128 stands for zero in the data rows.
Some points, one per row:
[125 200 135  87 111 115  87 161 183 188 109 141  90 106 100 125]
[161 121  91 105  46 129 117 120 103  35 113 116 153 219 155  67]
[118 191 149 107  65  96  17  96 146  80 117 131 114 143 149  96]
[155 177 108 148 140 154 159 122  93 132 136 130 146  57 186 180]
[ 86  49 132  91 142 153 210 194 169 220 167 156 126  74  98 238]
[180 182 206 152  93  98  27  79 143  99 140  79 106 169 121  75]
[196 227 125  98 120 113  98 133  83  43  88  83 119 205 119  64]
[ 82 114 133 117 103 175 141 129 132 206 133 127 129  48 144 146]
[ 76 124  98 113 106 127 126 126 105  70 117 191  98 137 128 100]
[132  48 133  77 167  98 175 127 151 152 129 150 121 100 154 219]
[134 102 127 131 124 142 144 133  38 168 190  91  95 115 201 225]
[ 95  92 180 110  73 173 182 129 118 191 154 124 130 115  71 158]
[145 131 159 162 130 134 198 136  91 111  71 137 105 139 124 194]
[110 179 214 144 133 133  67 120 126 156  73 142 145 169  56  62]
[ 34  77 116 147 101  34 126  87 158 205 153 184 115  52 169 211]
[211 103  74 161 142 147 139  79 141  75 160  84  92 179  70  15]
[123 230 105 187 136 143  43 130 103 120 163  81 120 155 131 134]
[ 61  98 109 153 141  64 198 124 178 176 125 134 133  82 198 189]
[ 84 134 157 135 156 196 218 156 166 192 127 201 128  88 177 191]
[189  93 114  41 190 139 142  96 111 169 143 122  63 166  81 114]
[ 64 113 184 134 171  67 120  86  90 114 111 225 119 115 190 168]
[ 72 123 148 126  32 101   6  85 100  98 126 119 179 203 163  53]
[181 177 113 140 104 168 122 159  87  45 111 104 155 183 141  44]
[196 176  10 134 108 139 124 143  97  81 102  96 128 122  96 125]
[142 156 123 127 118 149  80 165 117 110  84 119 154 104  43 119]
[120  70 130 135 139 125 234 164  93 173 174 134 132  97 157 182]
[123 203  83 158 136 184 137 105 113  21 108 118 145 135 203 106]
[ 88 146 254 127  95 124  26 108 148 122 180 106 154 176 153 104]
[201 181 175 120  93  75   0 117 170  83 202  59 120 152  84  50]
[ 71  57 142 133 214 170 220 127  93 255 142  70  89  11  83 255]
[ 70 125 136 111 132 112 112  99 183 230 141 167  82 114 151 129]
[171 164 137 154  70 129  25  89 130 110 126 144 157 105 114 132]
[ 54  88 169  63 147  68 229 136 178 167 135  82 119  39 103 187]
[108  42  65 156 172 138 186 156 117 135 133 128 102  62 137 245]
[213 193 135  98 192 159 107 161 105 113 192  29 152 240 119  48]
[113  88 186 201  67 122 151  98 127 134 103 164 154 131 169  96]
[208 211 114  42 140 177 129 175  70  85 163  65 108 193 117  57]
[152 120  71  86 166 115  96 162 140 158 154 128  97 116  82 139]
[195 177  63 178 255 161 157  81 111 113  80 134 106  87 131 130]
[196 144 189 168  70  92  87  82 119  82 135  95 150 150 137  24]
[ 64  92 208  61 183 147 220 115 131 189 102 162 116  90 102 235]
[ 39  88 158 153 204  95 136 102 248 175 114 151 133  69  95 197]
[133 118 116 201 142 163 197 137 154 138  66 148 186  92 127 197]
[ 99 145  75 160 121 127 155 149  91 130 105 113 167 161 114  42]
[116 121  94 149  97 113  84 112 125  94 117  91 140 153 146 113]
[ 87 133  88 157 128 187 193 115 130 155 105 141 147  86 142 146]
[105  91 101 124  87  91 216  79 112 173 212 132 160  86  91 164]
[160 201 140 210  78 111  42 107 132 118 124 159 134 152  86 156]
[ 67 155 130 184 101 105   0  97  87  84 163 175  67 135 187  76]
[171  85 153  71  77 226 189  54 142 138 162 139  61 176  65  90]
[122  92  90 134 149 152 204 135 114 175 132 185 155 101 117 167]
[152  94 119 105 137 127 105 109 149 170 141  75  92 120  90  94]
[190 104 129  96 137 110  43  83 135  69 152  93 116 172  32 144]
[115 165 109 119 153 129  44 126 122 109  97 119  97 181 163  11]
[143 151  83 117 155 212 191 149  58  32 113  76  99 165 158  35]
[223 180 122 128 167 173 143 167 107  97 138 108  70 173 150   0]
[121 158 100 185  50  74   0  62 198 102 115 171 157 213  68 107]
[220 131 111  89 169 130 168 138 162 100 110 103  59 217  78  41]
[153 144 159 120 155 158  73 129 136  50 103 124 138 128 153  89]
[153 138  95  72  89 107  68  90 133 105 153 145 105 199 100  86]
[ 58 113 149 151  75  98  79  77 149  91  55 129 153  99 147  84]
[151 167 149 189 142 120  40 143 155  71 159 121 202 139  74  70]
[114 220 188 140  79 124  75  94 140  91  72 119  88 203 156  19]
[100  89  87 148 156 150 249 125 148 192 132  50 112  50 141 200]
[107 117  86 213  71  87 148 116 107  73  59 119 207 128 198 168]
Here are 10 more points, each followed by its number:
[ 80  74 125  96 169 109 169 139 157 197 189 158  84 142 168 171] 0
[ 88 104  63 119 117 101 163 162 115 166 106 134 117 129 222 223] 1
[115 122 132  82 101 159 212 123 131 103 136 141 163 136 182 145] 2
[153  82 130 136 157  73 133 169 143 108 108  79 119  90 156 109] 3
[ 83 130  93 163 148  80 142 159  96 122 113 168 153  55 119 117] 4
[ 88  41 102 119 125 187 255 188 184 200 168 145 117  62 108 255] 5
[117  52  92 141 141 171  91 136 124 184 139 128 140 105 128 143] 6
[ 98 121  33 188  64 122 166 131  98 155  44 184 100  60 127 175] 7
[103 127  86 199  49 124  88 115 103 111  56 108 180  86 189 166] 8
[ 89 191 109 131  97  77  58 130 177 109 133  40 109 142 165 171] 9
Which three of these numbered points are nearest to each point below, looking only along the 3 directions in which the first points spread most? Their numbers follow each, nearest first.
[127 144 172 183  53  47  88 134  66  33  62 113 134 124 202 119] > 8 9 4
[ 72  47 115  42 151 194 255 158 140 219 127 129 105   0 150 255] > 5 0 1
[ 76 139 178 181  95 145 114  90  99  85  81 169 156   9 185 163] > 8 7 4
[ 63  22 119  84 188 159 255 173  96 198  88 130 127  53 165 255] > 5 1 0
[151 222 153 159 124  99 174  90 135 172 176 139 190  77 186 163] > 4 6 2
[115 146 129 170  94  98 106 143 118 131 116 150 129 164 214 150] > 8 4 9
[128  53  93 144  42 137 151 153 110 137 121 184 156 105 132 169] > 4 1 7
[ 13  96 188 188 144  94 159 138  88 127  77 203 196  85 197 115] > 8 7 4
[110  42 112  33 159 120 190 216 143 225 115 190  84  39 167 255] > 5 0 1
[118 168 144 124  95  95  58  34 144 110 144 186 192 130 120  91] > 9 3 8
[128 151 122 167  71  80  26 121 212  32 142 133 103 212 138  82] > 9 3 8
[ 99  38 142  64  92 158 163 139 126 219 165 103 135  76 135 198] > 0 6 5
[ 55  62 110 106 209  69 255 191 209 177 111 143 127  81 134 255] > 5 0 1
[ 78 145 141 118 174 123 169 104 180 135 147 113  90 141 173 155] > 6 3 2
[102 144 122 149 101 111 131 118  98 153 170 151 156 135 166 239] > 4 1 6
[109 139 133 150 115 101 210 136  90 144 163 153 136 102 144 230] > 1 7 4
[129 123 143 173 135 159 153  81  86 163  75 159 208  87 206 175] > 7 4 1
[ 83 158 197  97  85 123  41  99 151 130 162 175 132 195 131  54] > 9 3 6
[143 105 110 103 178 120 132 107 122 148 128 172 160 143 153 214] > 6 2 3
[ 97 198 138 173 127  70  48 107 170  55 115 138 161 175  93  66] > 9 3 8
[ 48 142 109 162 127 157 154 126 123  83  92 192 192  87 133 229] > 7 1 4
[ 69 137 103 140  46 151 199  96 149 107 137 177 185  57 176 213] > 7 1 4
[ 96 144  89 143 134 179 166 146  78 133  37  95 151 126  93 192] > 2 4 1
[ 69  89  98  66 140 110 141 138 175 203 174 125 139  50 121 213] > 0 6 5
[101 139 146 119 110 164 246 111  90  70 120 158 156 166 135 152] > 2 3 4
[135 104  56 214 117  90 207 171 107 134  79 138 136 115 193 142] > 7 1 2
[103  97 159 122 148 128 144 115 100 161  99 115 136 178 155 188] > 6 3 4
[ 84 100  87 136 159 146 176 163 132 191 113 151 162 113 137 198] > 1 0 6
[150 139 139 147 159 151 193  92  53  84 167 131 108  86 199 208] > 2 1 7
[107  66 120 141 176 141 116 184 133 138 103 151 158 107 187 163] > 4 1 2
[161  92 115 182 153 125  97 120 113 165 114 126  68  97 227 142] > 4 2 3
[ 71  37 186  58 135  80 255 174 192 222 146 211 115  38 124 243] > 5 0 1
[ 61 135 174 155 100  95 107 125 168  76 137 186 176 140 116  74] > 9 8 4
[ 77 113 121  97 106 132 160 139 132 207 176 164 122  67  95 188] > 0 6 1
[104  97 102 115  98 152 184 138 104  92 106 120 155 143 144 168] > 2 4 3
[136 121 149  74 161 100 157 121 182 136 134 178 118 132 134 169] > 6 0 3
[104 102  96 141 212 135 210 119 143 161 135 165 163 101 171 219] > 1 7 2
[123 160 129 119  70 108  49 101 123  79 167 170  99 121 101 109] > 9 3 6
[ 84 107 112 125 110 146 171  89 147 255 153  69 148  97 121 169] > 0 6 1
[ 91  35  99 176 104 140 132 189 157 157 150 147 132 114 120 141] > 6 4 3
[154 158 156 167 113 102 160 114 146  86  88 157 128 114 138 157] > 4 3 2
[130  33  91 101 115  80 153 165 146 228 160 186 160  68  93 154] > 0 6 1
[135 183  98 143 188  98 141 126 117  67 159 128  92 144  46 108] > 3 2 6
[124 161 135 100 159 136 185 149 151 185  77 176 146  66 168 208] > 1 0 6
[ 79 151 114 149 124 123 149 145 121 163  72 186 187  61 182 202] > 7 1 4
[ 71 162 117 171 105 119   0  89 187  61 149 118 111 203  99  51] > 9 3 8
[129 144 153 122 114 144 174 118 147  88 105 134 130 196 118 114] > 3 2 9
[202  93 108 196 163 144 188 209  56 188 145 151 166 120 147 172] > 2 1 3
[ 70  30 112 132 170  83 178 150 198 151 142 122 121  28  94 172] > 0 5 6
[ 52 153 141 113 125  76  41 122 137 151 162 119 166 137 102  76] > 9 3 6
[144 159  86 109 170 129 206 187 114 129 108 172 145  64  99 148] > 2 3 6
[127 129 110 211 154  69  57  60 153  85 152 163 160 203 139 100] > 9 8 3
[ 85 166 129 180 154 136 164 162 149  97 114 146 169 110 166 107] > 4 2 7
[134 148 115 137  65  92  60  87 129 176 150 163 118 139  96  80] > 9 3 6
[115 127 200 101  87 124  24  98 162  94 219 173 192 186  86  92] > 9 3 6
[ 76  82 155 110 112  67 168 143  98 109 133 148 176 189  97 165] > 6 3 4
[203  88  71 118 161 123 105 125  85  66 148  20 105 185  54  63] > 3 2 9
[125  87 116 196 131 113 180 151  86 149 102 121 155 150 109 145] > 2 4 3
[125 140 154 154 114 121  83  90 192  43 154 169 128 183 188  93] > 9 3 8
[144  80  96 168 113 134 211 166 112 150  98 206 157  89 137 197] > 1 7 2
[ 97 146 129 171 123 112 149 120 140 165  95 118 187  17 192 175] > 7 1 4
[ 77  44 140 108 132 173 230 128 195 255 122 186 152  83 119 247] > 5 0 1
[ 50 140  85 122 143 116  52 129 161 180 133 160 126 135 115 196] > 6 9 4
[160 122 110 144 143 109 144 108 106 149 132  77 126 198 155  62] > 3 2 9
[ 62 127 133 167 114  91 185 136 102 139 106 113 142  38 176 146] > 7 1 4
[103  79 148  78 161  89 211 209 145 222 118 102 121  42 125 246] > 5 0 1
[130 135 161 118  95  84   0 110 177  47 159 129 140 154  24  76] > 9 3 6
[137  39 175  76 121 164 168 105 150 170  91 135 111  76  90 177] > 0 6 3
[132 176  86  97 209 182 175 164 131 156 119 129 199  95 185 189] > 2 1 4
[209 127  84 112  97  93   0  34 176  87 114 125 137 162 143 120] > 9 3 6
[145 136 116 171 129 146 176  88 170 121 105  78  83 126 120  98] > 3 2 6
[161 146 171 102 131 205 132 192  95  85 169 124 127 186  93  57] > 3 2 9
[133  68 149 139 129 104 217 123 154 145 110 161 188  84 150 194] > 1 7 4
[112 147 150 140  99 170  22 131 167 130 160 151  83 125 131 125] > 9 3 6
[ 64 140 159 158 194 165 191 123 174 185 170 121 140  11 159 248] > 5 0 1
[119 143 193  87  39  77  54 170 208 138 118  96 164 166  75  33] > 9 3 6
[130 160 138 208 145 172 176 195 135 149 115 115 122 126 246 213] > 7 1 2
[156 147 116  96  84  90   0  91 150  77 128 135 127 165  67   3] > 9 3 6
[ 75  72 142 163  93  65 154 169 138 151  85 150 125 153 132 155] > 4 6 1
[ 61  96 121 139 184 123 230 164 128 118 144 119 172 121 160 206] > 1 7 2
[113 216 155 127 108 105  57  81 149  68  96 121 104 166 114  64] > 9 3 8
[ 93 123 118 166  87 163 169 146 171 148  91 152 100  80 148 241] > 1 7 4
[ 85 122 130 144 126 191 212  65 190 159 101 139 116  77 159 239] > 1 0 7
[ 69  30  94 105 154 172 158 124 124 108 117 108 143  69 160 173] > 1 2 4
[ 69 174  72 134  90  96 209 201 135 145 134 255 125  29 210 210] > 7 1 4
[ 75  56 168  99  63 134 152  95 152 140 145 133 126  90 171 102] > 6 4 3
[123 140 159 132 124 167  74  41 202  17 143 210 131 191  90  70] > 9 3 6
[ 69  94 138  91 158 146 154 119  80 103 128 179 169  88 173 234] > 1 7 4
[116  87 108 121 175 157 172 190  82 142 173 104 119 139 172 193] > 2 6 3
[ 37 105  95 108 154 131 103 144 225 182 127 151 178 122 127 145] > 6 0 4
[108  65 111 187 128 156 120  95 141 100 106 180 172  92 188 112] > 4 8 7
[107 155 119 188  99 129   2  93 177  49 115  86 131 181 126  12] > 9 3 8
[ 90 131 148 116  41 129 101  61 115  76  75  65 130 167  92 102] > 9 3 6
[106 173 122 116 122 112 214 137 163 229 102  79 108  98 173 110] > 6 2 3
[224  90  72 148  96 133 151  69 114 160 160  78  63 148 120  65] > 3 2 6
[190  84 156 155  89 130  17 117 158 128 142 118 159 171 121  57] > 9 3 6
[ 69 148 135 141 125  98 184 136 126 139 127 137 118  38 150 207] > 1 7 4
[ 31  56 124 130 170 104 183 122 164 208 127 163 133  21 106 234] > 5 0 1
[ 63  85 168  72 194  80 195 133 185 249 181 140 147  42 148 249] > 5 0 6
[ 65 102 172 167 210 203 199 168  69 205  71 147 182 100 124 155] > 1 2 7
[114 180 133 156  22  61  28  63 172  32 179 127 151 175 156  70] > 9 8 3
[114  73 136 112 105 158 234 183 148 191 141 183 125  86 109 232] > 5 0 1
[ 91  93 125  62 218 119 115  90 179 199  87 167 106  71  40 255] > 0 6 5
[119  35 158 117 188 205 235 157 143 155 141 176  95 145  94 225] > 5 0 6
